Razom: [119 125 125 125]
Liba: [111 111 132 110]
zome: [120 125 121 164]
rak: [110  28 110  28]
divup: [125 156 137 155]
howmany Razom: [125]
3
loc: [121]
zome, 3
howmany rak: [110]
2
loc: [155]
divup, 4
asked: [110  28 110  28]
rak
rev: [164 121]
zome
both rak Liba: 
[110]

koz: [128 114 150 224 207]
molaz: [ 66 121 145 208  66]
tik: [126 114 150 224  46]
lus: [129 120 147 210  62]
nufep: [120 207 149 220  50]
loc: [128]
koz, 1
howmany molaz: [121]
1
both lus nufep: 
[120]
both nufep koz: 
[207]

rak: [140 116  83  84 150 150 141 132]
Mitu: [110 142 177  63 151 113 155  90]
zome: [149 140 116  84 156 150 141 132]
molaz: [105 165 128  45 128 121 198 102]
nufep: [101 139 201  23 126 127 144 114]
nege: [123 209 101 129 145 112 153  94]
tik: [122 142 125 117 133 154 143 110]
loc: [155]
Mitu, 7
rev: [154 133 117]
tik
howmany molaz: [127]
0
rev: [ 84 116 140]
zome

divup: [151 101 151 182 175 128  53 145 101 176  95 148  19 218  87  74 124  76]
lus: [123 144 189 127 128 122 124  88  56 131  52  71 141 151 175 110  78 125]
nege: [118 128 151 176 159 135 127 129 114 150 121 143  55 188 119 102 131 125]
koz: [155 103 128 142 148 124  66 146 123 154 114 142  82  65 148 152 112 127]
molaz: [ 97 157 222 187 156 132 152  79  37 147  47  81  72 211 181  89  79 141]
Liba: [118 128 151 176 159 135 127 129 114 150 121 143  55 188 119 102 110 125]
rak: [155 103 125 142 148 124  66 146 123 154 114 142  82 162  94 102 129  86]
nufep: [ 82 152 169 203 165 145 190 115 113 144 137 146  37 205 141 108 137 165]
zome: [136 108 139 190 177 134  86 151 125 170 128 167  11 215  83  85 144  97]
tik: [188  76  89 122 147 118  11 174 149 162 127 163  83 148  55  99 143  51]
both zome koz: 
[128]
asked: [118 128 151 176 159 135 127 129 114 150 121 143  55 188 119 102 131 125]
nege

rak: [103 174 125 172  54 109 135 117 138 137  92 142 184 171 127 145 112 167
 102 171 139 123  33 187 156 171 132  86 156 170  87 190 151 115  86 140
 128  81 114 182 119 191 113 142 134 148 187 145]
zome: [152  91 111  94 224 136 108 118 129 121 160  98  77  81 145 122 162  75
 147  66  88 126 199  83 110 100 124 147  98 104 169  83 126 118 152 125
 129 189 143  70 157  58 139 124 114 104  52 122]
nufep: [121 159  65 164 182 103 109  73 159 134 108  92 140 119 170 153 170  99
 117  81  54 115  62 168 163 163 126  63 128 173 126 180 187  69  79 154
 133 161 134 128 182 118 118 147 110 122  98 159]
Mitu: [151  86 124  87 213 141 116 130 125 120 164 110  75  86 136 117 152  83
 151  77 105 128 215  75 107  92 122 165 101  93 169  71 111 133 165 118
 129 178 142  71 144  62 145 115 119 103  62 116]
Razom: [143 115  82 123 231 125 102  90 146 125 144  85  95  85 167 136 176  67
 140  54  60 119 146 116 137 124 123 106 102 130 163 124 157  87 121 140
 129 192 143  87 177  67 131 133 104 109  52 140]
lus: [125 154  67 161 188 105 104  76 158 133 110  88 138 116 172 152 173  93
 124  79  52 115  66 166 161 160 127  66 127 170 131 179 186  69  86 155
 133 167 132 125 183 111 114 149 110 124  92 160]
tik: [151  89 118  90 217 141 112 125 128 120 163 104  72  82 142 117 156  80
 152  70 100 127 210  76 108  94 120 158  98  99 171  76 118 128 159 120
 127 184 141  71 149  58 142 116 118 104  58 118]
rev: [ 82  72 104 163 120 128]
tik
howmany Mitu: [86]
2
loc: [179]
lus, 32
rev: [ 52 104 114 124 139  58 157  70 143]
zome
rev: [124  93 173 152 172 116 138  88 110]
lus
asked: [125 154  67 161 188 105 104  76 158 133 110  88 138 116 172 152 173  93
 124  79  52 115  66 166 161 160 127  66 127 170 131 179 186  69  86 155
 133 167 132 125 183 111 114 149 110 124  92 160]
lus

tik: [ 98 130 243 163 155  97]
Mitu: [140 136 212  98 110 136]
lus: [146  98  98  98 146  97]
rev: [136 140]
Mitu
asked: [146  97]
lus
loc: [155]
tik, 5
asked: [146  98  98  98 146  97]
lus
howmany lus: [98]
3
both lus Mitu: 
[98]

zome: [206 187 161 147 138 148 136 117  72  46  29  51  96 147 192 189 177 163
 159 176 174 163 137  95  58  41  44  68 104 139 155]
Liba: [207 180 139 140 141 144 102  59  29  53 105 164 188 165 154 156 172 170
 149 148  53  39  57  97 133 154 165 189 183 187 143]
lus: [208 170 130 139 133  94  35  47 117 183 188 165 165 159 145  92  41  49
 105 144 158 170 182 182 158 122  85  53  56  97 136]
tik: [205 200 192 178 163 159 143 138 138 135 142 141 139 111 119 108 165  75
  55  65 166  31  39  42  59  85 108 140 155 167 183]
molaz: [209 194 191 151 143 139 138 140 140 131 111  86  56  27  26  36  56 147
 129 121 184 191 189 179 170 161 163 164 172 165 183]
asked: [208 170 130 139 133  94  35  47 117 183 188 165 165 159 145  92  41  49
 105 144 158 170 182 182 158 122  85  53  56  97 136]
lus
loc: [184]
molaz, 21
asked: [163 159 143 138 138 135]
tik
asked: [207 180 139 140 141 144 102  59  29  53 105 164 188 165 154 156 172 170
 149 148  53  39  57  97 133 154 165 189 183 187 143]
Liba

lus: [195 115  85  92 135  79 188 151 198 163 167 192 104 191 169 179 181 184
 186 198  99 123 114 176 130 137  95  76 128 105 176 163 101  89 101]
rak: [166 162  91  76  90 108 135 155  91 131 161  92 145 193 135 142  98  94
 131 157 111 190 164 169 106 112 138  92 158 135  99  90 153 115 179]
nege: [ 87 171 208 192 156  77  95 136  92 121 116  92 183  84 114 106 108 105
  98  85 189 157 168 105 158 151 194 219 156 181 113 130 186 202 189]
molaz: [144 170 113 220  93 132 117 152  72 122 150  73 157 171 123 127  85  80
 114 136 126 194 172 155 110 113 154 117 161 147  87  85 167 135 194]
nufep: [197 102  64  74 124  56 187 143 195 159 163 195  89 197 167 178 177 180
 185 199  84 115 103 175 119 128  79  52 119  90 170 152  85  69  80]
Mitu: [ 81 168 217 189 160 222  94 135  99 121 113  92 184  72 111 103 112 111
  97  82 192 150 166 100 161 153 194 228 153 182 119 138 186 208 190]
Razom: [194 101  70  73 128  61 188 143 200 159 162 196  90 190 166 177 181 184
 185 198  86 111 102 173 122 129  79  58 117  91 175 158  86  73  82]
koz: [159 162 100 201  96 116 131 153  90 130 156  94 147 185 134 139  99  95
 128 151 118 188 164 164 110 116 142 102 158 138 100  92 155 121 176]
tik: [158 107 127  64 162 111 172 132 201 158 142 203 109 143 161 161 187 191
 173 164 127  97 107 144 150 151 107 119 119 117 183 177 102 115  82]
zome: [197 102  64  74 124  56 187 143 195 159 163 195  89 197 135 178 177 180
 185 199  84 115 103 175 119 128  79  52 119  90 170 152  85  69  80]
divup: [147 161 105 201  94 120 120 146  79 122 147  85 147 173 126 130  90  85
 117 138 120 185 163 154 108 113 144 107 155 139  91  85 155 124 175]
Liba: [206 106  74  72 138  64 200 149 213 170 171 212  95 203 179 188 193 196
 198 209  93 117 107 183 131 139  84  62 124  98 185 168  89  77  83]
asked: [195  89 197 167 178 177 180 185]
nufep
asked: [197 102  64  74 124  56 187 143 195 159 163 195  89 197 167 178 177 180
 185 199  84 115 103 175 119 128  79  52 119  90 170 152  85  69  80]
nufep
loc: [118]
koz, 21
asked: [159 162 100 201  96 116 131 153  90 130 156  94 147 185 134 139  99  95
 128 151 118 188 164 164 110 116 142 102 158 138 100  92 155 121 176]
koz

Liba: [137 109 153  32  90  61]
lus: [192 182 198 174  82 165]
rak: [ 46 113 161  30  92  63]
Razom: [82 60 50 76 79 54]
divup: [ 65 179 191 105 138 208]
molaz: [179 114  62 152 208 182]
nege: [194 131 165 101 216 181]
tik: [179 180 105 138 209  62]
koz: [ 57 177 179 107 135 214]
nufep: [138 113 192  30  92  63]
both lus nufep: 
[192]
both lus Razom: 
[82]
rev: [138 105 180 179]
tik
asked: [179 191 105 138 208]
divup
loc: [180]
tik, 2
asked: [60 50 76]
Razom
loc: [61]
Liba, 6

